In the data rows, the value 128 means zero.
One hidden rule gives every row of this table a label. Here are some rows, each with its label.
[ 83  47  94 149 180  80 155 126 146 160 148 150 128 121 120 104 141 126
 129 126 184 107  91  93 101 114  99 151 144 124 138 152 147 113 138  57
 134 147 134 146 116 159 145 173 153 153 139  92 116 130] d
[134 122 134 108  54 171 170 133 160  96 113  73 116 156 122 131 119 139
 120 135 106 153 180 150 141 119 156 110  95 174 133  91 119 164 122 197
 132 109  92  95 101 120 149 109 132 104 142 140 156 157] q
[142 110  78  78 126  98  27 163 163  86 176 107 128 136 135 129 112 142
 133 128 123 135 170 127  45 140 132 116  77 119 167 124 135 124 184 174
 114 127 141 128  27 139 173 148 179 108 112 138 176 143] q
[187 185 184 133  67 116 184 112 192  77 137  50 153  89 165 161 125 109
 177 122 115 132 133 146  92   0 147 119  66 145 124 125 129   4  98 161
 149 118  68 153  89 158 164 151  16 108 116 117 133 105] e
[104  67 100  97 128 112  64 129 140 162 133  93  96 110 107  88 151 116
 104 139 147 154 121 141 185 184 162 130 132 178 178 108 151 145 181 125
 124 107  87 112  38  75 148 143 168  95 162 121 136 143] d
[ 85 147 130 120  81 149 110 125  33 161 122  92 114 112  97  92 151 153
  84 186 133 135 121 119 207 228 132 149 217 192 102  81 133 154 140 163
 112 131 130  79 169  69 122 126 158 116 153 154 116 113] k
[134  88 110 102 168 142  55 140 119 113 117  92 106 205  91 115 109 142
  84 166 110 141 167 138 161 196 146 113 155 169 135 126 139 162 171 165
 108 126 135 112  62  99 141 149 130 109 108 124 127 130] g
[110 110 121  95  94 171  72 156 136 132 183 126 125 172 116 145 102 142
 113 142  69 132 176 120  34 166 136 124 111 136 176  88 114 148 184 162
 124 139 141 114  97 101 118 153 206 128 106 146 154 112] q
[141  62 116  74 130 102 101 142 210 108 178 113 110 137 131 145 127 148
 124 127 136 126 123 129 107  65 133 111  80 109 198 136 129 124 161 150
 128 122 117 136  37 109 163 145  97  94 116 102 148 147] d
[139 207 146 146 102 156 132 137  42 111  91 124 145 157 135 162  96 133
 128 132 101 149 130 141 108 180 118 159 154  99  89 154 100 117 122 117
 137 138 143 145 153 121  48  93 160 121 130 128 121  84] h
[106 158 128 176 138 119 183 107  97 212  14 134 134  56 117  71 155 107
 146 105 168 125  66 119 198 130  93 165 211  86 102 135 138  85 124  71
 132 142 137 172 218 111  79 138 176 144 153  99  77 120] k
[156 164 161  93  30 175 140 134 173  68 112 118 139 167 130 175  88 150
 148 155  79 135 177 136  60 128 160 133 127 124  65  95  97  97 103 183
 126 144 148 142  77 175  83  77 135 123  82 175 154 110] q
[139 110 109 112 114 139 100 145 107  84 138 162 123 170 118 152 114 145
  85 146 102 125 162 128  57 223 132 128 125 119 156 111 135 172 184 155
 107 133 165 105 141 134 127 134 189 115 118 132 151 116] q
[130  71  71  68 106  67  33 153 172  99 194 102 104 146 116 143  88 143
 114 126 104 130 181 147  44 172 141 108  59 137 202 129 122 161 194 186
 109 133 103 107  37 128 164 122 113  67 117 121 160 137] q
[110 208 207 198 128 128 255 104  62 159  25 145 118  85 120 129 137 112
 164 127 147 148 117 143 148 140 112 152 182 132  70  90 123 127  80 104
 135 112 118 156 231 109 113  97 148 136 130 154 112  99] e
[116 110  99 136 161  52 108 112 153 190 196  85 120  72 178 139 173 120
 155 115 172 144 100 120 161  97 141 117  54 120 182 155 128  46 111 151
 136 126  64 162 163 148 172 150  34  85 159  96 128 161] k
[154 144 168 123 128 106 180 116 121 158  80 136 164 106 127 118 111 124
 152 119 107 123 113 135 154  86 145 150 149  69 105 132 112 127  71 127
 148 135 151 121 120 152  85 133  85 134 136 101 122 108] e
[116 141 171 103  93 172 120 139 106  80 151 100 119 184 100 158 124 153
  95 155  70 142 159 161 124 209 173 143  94 155 118  84 111 155 141 192
 124 125 162  76  72 110  65  83 142 122  89 157 127 135] q
[ 91 104 107 167 145 106 116 111  55 179  77 225 145 146 114 117 105 132
 102  84 144 106 106  89  12  78  66 143 166 117 132 166 129 202 112  36
 119 152 190 162  70 174  68 151 191 186  99 119 116  60] q
[102 121 110 149 148 181 148 129  64 128 117 239 152 122 116 111 105 125
 124 130  79 111 113 122 137 155 105 138 121  82 148 159 131 166  85  70
 117 149 175 161 111 161  69 155 193 171  97 128 101 108] h
[117 104  96 172 165 163 111 117  76 106 123 187  98 162 120  96 103 135
 122 152 104 153 131 128 135 180 123 125 168 178 134 115 132 194 203 153
 112 137 152 135 127 108 152 160 158 132 139 144 117 130] q
[ 86 141 158 123 107 122 192 102  79 174  64  69 122  55 117  97 156 122
 141 120 136 136  89 118 203 157 155 140 183 151  99  98 125 154 152  75
 131 105 111 115 188  78 184 110 100 133 142 147 107 125] k
[124 150 134 103 125 116  63 159 188  56  40 188 172 210 148 156  87 146
 151 118  78 114 127 128  32  56  79 141  66  69  94 153 104 109 111 119
 144 154 145 149 106 181  70 112 159 169  66 177 133  96] q
[153 126 152 115 132 125 117 161 228 107 167  70 124 140 122 115 100 149
 127 136 130 133 140 147  88 116 149 125  88 161 194 135 122 127 133 159
 127 126 108 119  93  90 149 128  86 102 127 131 142 147] q
[ 99 111 109 167 167 145 147 103 109 176 124 165 141 106 133  93 151 110
 147 126 172 109  95 102 145 105 104 139 151 110  81 155 135 118 108  71
 117 100 162 128 198 135 110 144  87 146 149 108 110 101] k
[204  91 166  67  89  81 121 146 231 144 172  51 155 155 161 159 132 113
 145  92 136 122 150 144  48  74 114 110  81  95 152 141 120  49 109 137
 142 133 129 151  33 164 151 134  92 120 122 137 131 135] g
[125 250 149  55  54 255 145 147  44  90  44 184 109 229  88 145  92 161
  74 171   8 139 166 154 150 216 142 173 227 113  86  85 105 206 141 246
 138 155 216  94 138 104  59  53 193 142  95 169 141  73] h
[ 62  97  83 149 153 167 100 126   3 129 120 157 100 131  91  88 116 126
 112 133 132 114  98 112 181 194 114 152 172  97 101 126 129 210 124  59
 102 151 173 132 137 116  79 154 209 158 134 114  99 132] g
[182 202 185 142  41 117 177 113 218 135 155  31 139 132 163 133 157 131
 173 105 140 145 139 150 200  78 159 134 109 170  99  99 115  80  92  95
 147 104  98  93 180 116 165  99  63  90 160 146 125 154] e
[169  56 104 139 159  85 116 144 136  90 174  84 128 109 146 118 137 142
 120 121 139 133 141 127 118  96 136 117  48 134 171 138 136 109 163 157
 113 121  71 139  35 131 171 147  70 112 149 124 151 165] d
[ 98  99 102 173 170 105 123 121  43 190 145 149  76 100  98  87 164 115
  97 136 103 145  92 133 186 195 149 111 209 189 158 107 154 194 193 144
  86 109 104 115 129  78 187 175 167 107 155 115 117 142] k
[124  62  45 120 175  42  37 140 204  85 152 216 146 156 141 133 125 123
 123  74 182  92 175 104  26  17 106  98  56  28 198 166 124 101  92  78
 125 167 143 159  68 171 133 148 124 141  77 111 120 133] g
[ 56 177  97 205 127 189 203 110   0 168  35 223 108 144  94  93 153 120
 124 160  96 139  83 133 249 170 108 171 255 166  74 100 126 201 123  71
 116 127 162 107 250  91  80 124 171 137 136 104  82 104] k
[211 107 112   9  94 137 113 157 255  25 232  32 125 219 138 193  59 172
 124 145  91 146 202 153  89 130 157  78  68 133 199  84 115  82 178 255
 133 138 130  93   0 122 159  95  58  91  95 174 189 169] q
[127  83 106 107 152  78  72 124   3 127  73 199 120 169 118 107 129 122
 105 141 146 120 128 110 111 110  98 125 127 112 113 151 142 201 134  92
 118 136 143 145 163 129 113 131 187 140 119 113 124  92] g
[129 182 178 223 108  86 204  96 105 195 100 131 187  99 131 120 157  90
 174  99 188 111  83 108 174 100 122 147 149  57  11 144 126 105  70  28
 149 136 121 174 255 160 105  84 135 167 144 113  86  75] k
[111 128 153 149 149 164 149 113 100 169  45 146 146 141 133 149 131 127
 163 126 130 124 122 136 195  74 124 121 138  78 100 125 115 106 134 103
 141 136 123 155 143 133  97 127 115 157 131 146 118 111] d
[157 161 111  90  87 122 126 130 145 101 193 113 117 140 129 148 115 138
 106 146 131 142 140 154 121 172 154 130 133 150 156  87 130 156 157 184
 124 106 119  88 119  89 146 125  92 115 157 150 117 123] h
[109  55  68 127 166 109 116 139 134  91 153 141 133 116 123 133 131 125
 121 116 179  83 117 109  98 100 113 118  98 127 155 186 141 145 153  85
 126 129 132 157  39 146 118 182 163 150 100  95 104 120] d
[127  96 134  98  93 168 142  99 132 184 165 110  78 110 119 125 124 140
  95 160 116 157 155 148 215 175 159 123 187 207 166 101 135 141 171 136
 116  95  87  76 136  79 145 105 108 110 171 128 114 153] d
[101 127 120 156 123 125 160 122  78 208 125  88 100 106 125  83 155 119
  99 144 136 141  95 126 190 167 153 141 213 168 141  82 143 168 182  84
 131 116 110 133 146  82 184 116 144  95 180 117 112 135] k
[146 134 115 179 104 146 189 134 154 187 114  99 110 109 116 100 138 133
  96 168 120 169 125 148 193 200 184 141 230 220 118  68 124 159 174 150
 122 106  92  93 143  75 124 114  73  99 182 133 116 142] k
[111 104 157  98 104 153 177 115 154 150 111 127 108 135 120 150 135 115
 103 125 124 141 102 119 165 194 125 130 165 127 107 130 131 169 129  97
 129 132 122  96 160 100 142 139 145 126 126 119 110 124] d
[174  88 143  66  81 143  92 145 208  80 224  61 158 125 159 153 127 137
 136 131  86 147 200 152  71 115 163 110  69 118 159 106 126  82 134 154
 115 121  99  97  57 128 161 116  64 133 138 139 140 148] d
[134 147 118  76 122 128  86 139 147  57 129 199 127 122 115 145 110 128
 124 142 102 124 132 127  99 154 112 120 137 107 127 129 122 180 137 139
 143 165 148 133  94 149  93 121 137 159 145 153 153 103] h
[ 39 152  93 188 140 163 198 108   0 190  46 141  67  91  76  64 174 127
  70 179 115 158  64 138 250 246 133 143 248 194  91  79 141 208 154  69
 118 103 128  93 202  76 116 121 190 123 187 126  89 102] k
[196 208 153 110 100 132 152 136 233 119 160  31 125  58 175 145 129 123
 161 134  98 147 160 132 161 122 180 103  70 135 137  90  99  70 128 137
 136 104  61  91  91 114 151 103  54 110  96 136 148 171] e
[ 88 180 161 147  84 190 165 121 101 170 108  80 136  93 114 117 115 125
 111 149 121 139 135 149 146 146 139 163 183 176 108 101 138 141 157 173
 132 112 125 105 195  82 125 100 124  97 143 132 126 137] e
[ 95  86  83  94 172 199  74 141  71 110 112 183 126 209  85 106 116 129
 124 114 120 134 131 113  93 204 100 147 144 134 104 115 134 180 106 139
 125 158 184 121 195 158 106 114 208 151  89 127 121 108] g
[116 187 163  88  65 222 165 128  52 129  63 109 100 143  97 130 121 143
 108 179  51 151 152 137 229 205 150 175 198 179 103  67 117 185 113 156
 132 134 166  94 220  74  57  49 138 124 150 197 135 119] h
[144 179 165 104  85 156 165 122 163 103 149  88 150 100 129 158 119 132
 129 119 101 126 142 135  86 136 158 103 135 126 133 140 120  81 142 195
 125 130 109 127  82 138 140  84 119  88 142 144 143 161] e
[124 126 115  76 184 173 122 149 145 110 110 167 126 235 107 161  83 149
 110 139 128 122 156 116  56 174 111 140  69  93  86 145 125 148 112 116
 132 142 129 169 135 150  65 142 200 122 105 139 142 101] q
[125 154 159 153 151 171 228 103 143 143 120  95 158  94 145 104 161 124
 172 119 147 129  96 126 202  92  94 136 121 107  57 170 117 142 119  69
 141 143 125 157 226 118 119 113 174 155 135 138 108  79] k
[ 80  80  71 169 191  84  69 140  94 111 115 225 125 121 128  99 122 132
 108 123 139  94 114  99  57 125  94 127 109  72 146 187 143 191  80  67
 123 153 174 169 194 180 133 159 182 190  78  84 113  91] d
[161 154 143  79 127 150 119 124 122  70 106 120 170 165 132 128 124 141
 183 127 107 123 164 124  59 101 137 126 135  60 151 111 128 106  72 123
 135 158 132 169  89 163 101 111 166 149 103 142 149 121] q
Which column or columns does the hidden rule look at? Columns are counted from 0, in order:
1 13 16
Here are more rows. What is the label of each one?
[154 115 121  78 165  96  79 138 191  75 163 149 147 145 132 168 113 140
 128 113 120 115 161 121  71 113 105 121  44 100 181 147 124 104 115 145
 143 158 153 127  98 134 128 139 154 135 118 111 150 125] -> q
[153 140 140  84 119 158  83 135 171  26 112 129 158 183 141 179 115 115
 116 142  90 116 164 137 102 102 135 137 109 107 124 121 110 134 128  97
 131 158 145 139 122 136  86 110 150 119  85 153 162 104] -> q
[100  84  95 122 168 107  83 146  58 103 133 174 124 189 136  83 124 141
 102 128 117  92 134 112  59 101 100 107  70 114 175 161 153 162 146 145
 114 162 148 150 104 148 136 162 187 153 109 119 138 117] -> g
[139  21 109 136 210  53 118 125  97 166 179 140 112  64 142 113 150 119
 142 108 196  91  95 122  96  92 105 118  50 117 119 155 133 148 123  97
 121 114  86 166 104 157 166 174  87 144 166  83 102 145] -> d
[141 169 166 130  96 134 136 136 123 132  89 130 157  98 140 165 106 141
 132 134 161 108 138 134 101  96 133 119 121 111 104 133 107  75 131 126
 131 140 150 133 111 119 133 106  88 136  96 110 145 121] -> e
[185 171 160 107 110 165 139 133 129 116 152  90 136  93 158 140 131 129
 121 130 127 126 166 142 104  98 147 127 134 172 158  99 127  92 123 158
 145 100 112 113 153 128 125  99  92  83 158 146 137 149] -> e
[165 166 135  63 152 121 117 145 197  67 193  78 137 142 142 146 106 126
 130 150  91 133 156 125  29  18 152 116 141  97 166 121 106 129  94 141
 136 145 142 167  80 165 132 109  93 115  79 144 142 126] -> h
[116 137  96 109 144 154  55 146  54 117 155 138  94 158 118 138 114 142
  81 164 113 120 153 132 104 238 103 122 135 178 152 117 132 155 131 177
 106 143 145  99  29  99 168 155 183 107 118 141 136 143] -> q
[104 132 139 118 174 146 145 130 149  61  60 172 154 160 126 151  98 128
 159 109 114 109 140 123  88  88  70 135 128  49 103 146 124 126  80 122
 129 161 176 159 143 150  65 121 209 173 115 111 119  67] -> q
[178  38 100 136 178  36  95 122 215 179 232 146 126  55 157 106 139 101
 159 112 188 102 106 134  86  44 129  86  78 135 147 145 150 104 152 118
 131  94  54 139  45 140 229 174  56 107 174  98 128 195] -> d
[100 138 128 125 123 190  91 142 102 109 108 177 130 177 109 146  81 139
  92 137  88 102 128 121  68 171 122 131 197  93 113 131 119 205  92  87
 136 174 176 153 158 133  70 128 255 168 101 141 119 108] -> q
[139 187 159  84  71 174 171 122 143 122 115 144 111 141 118 136 107 148
 118 150 116 148 169 146 156 122 145 152 110 125 149 101 115  82 167 192
 134 117 110 103 141  94 144 108 116 127  78 163 131 136] -> h
[133 123 120 112 169 118  70 137 109  83 107 177 131 185 140 181  98 164
 150 135  83 109 170 135  78 123 119 153 154  80 114 128 118 155  95 179
 136 146 165 104 113 140 111  93 223 142  81 152 162 103] -> q
[ 90  67  89 116 186 118  92 139  70 126 117 251 134 133  98 129 125 114
 100 102 120 126  75  96  34  64  91 141 171  92 124 187 135 142 119  76
 122 129 136 145 164 134 108 150 192 163 113 108 153 102] -> d
[123  60 117 147 210  76 117 117  62 167 125 229 144 169 122 103 140 112
 128  99 155  88  71  90 100 113  71 124  83  90 158 177 149 114 107  44
 125 152 122 171 164 163 130 151 110 162 140 107 113 122] -> g
[147  98 125 143 143  54 138 115 162 119 174 182 120  73 139 128 147 122
 143  89 164 100 117 126  82  55 103 128  76 106 115 169 142  87 111  80
 136 143 128 177 130 147 149 136 112 186 124 109 119 123] -> k
[134 162 115  57  76 210  31 171 125  11 131 117  99 255 104 188  50 168
  95 150  81 132 213 150  84 205 181 129  71 148 143  91 109 184 166 215
 125 150 165  67   9 146  96 109 147 128 103 171 200 139] -> q
[179  65 140 218 133   0 188  93 255 217 179   2 149   0 187 112 179  96
 187  80 201 116  66 115 141   0 127  96  34 149 127 183 140   0  88  86
 135  77  89 151  83 156 226 127  30 107 179 106  97 147] -> k
[ 94  93  79  93 182 137  57 139  92  90 113 213 153 206 100 135 123 144
 105 140 140  99 142 108   4 128  95 144 133 103 197 172 127 169 142  92
 118 163 154 167 155 156 114 182 198 144  86 135 131 111] -> g
[180 202 202  96   0 184 153 150 255  60 152  89 147 159 152 195 115 140
 183 152  40 161 166 154 184 164 181 130 129 184  93 105  99  83 122 197
 154 121 115 108 102 108 121  85  42  89 130 186 162 149] -> h
[145 174 143 156 122 131 160 122 149 120  96  72 164 134 148 166 105 129
 163 109 136 110 150 120  92   9 119 110 118  73  73 165 113  63  18  91
 145 143 141 181 238 166  97 132  69 160 114 141 126 101] -> h
[111 137 194 166 121 145 173 110  94 156  91 185 131  85 129 140 148 124
 141 135 134 134 102 116 218 128 113 140 206 132  75 111 130 124  97 106
 141 106  94 147 210 132  79  94  86 119 139 121 101  85] -> k
[175 141 143  84  68 151 134 146 170  55 165  69 137 173 148 168 113 152
 160 162  82 175 167 155 107 183 170 119 143 140 137  62 110  96 176 212
 134 123 121  91  29  96 122 101  68  92 126 153 140 154] -> q
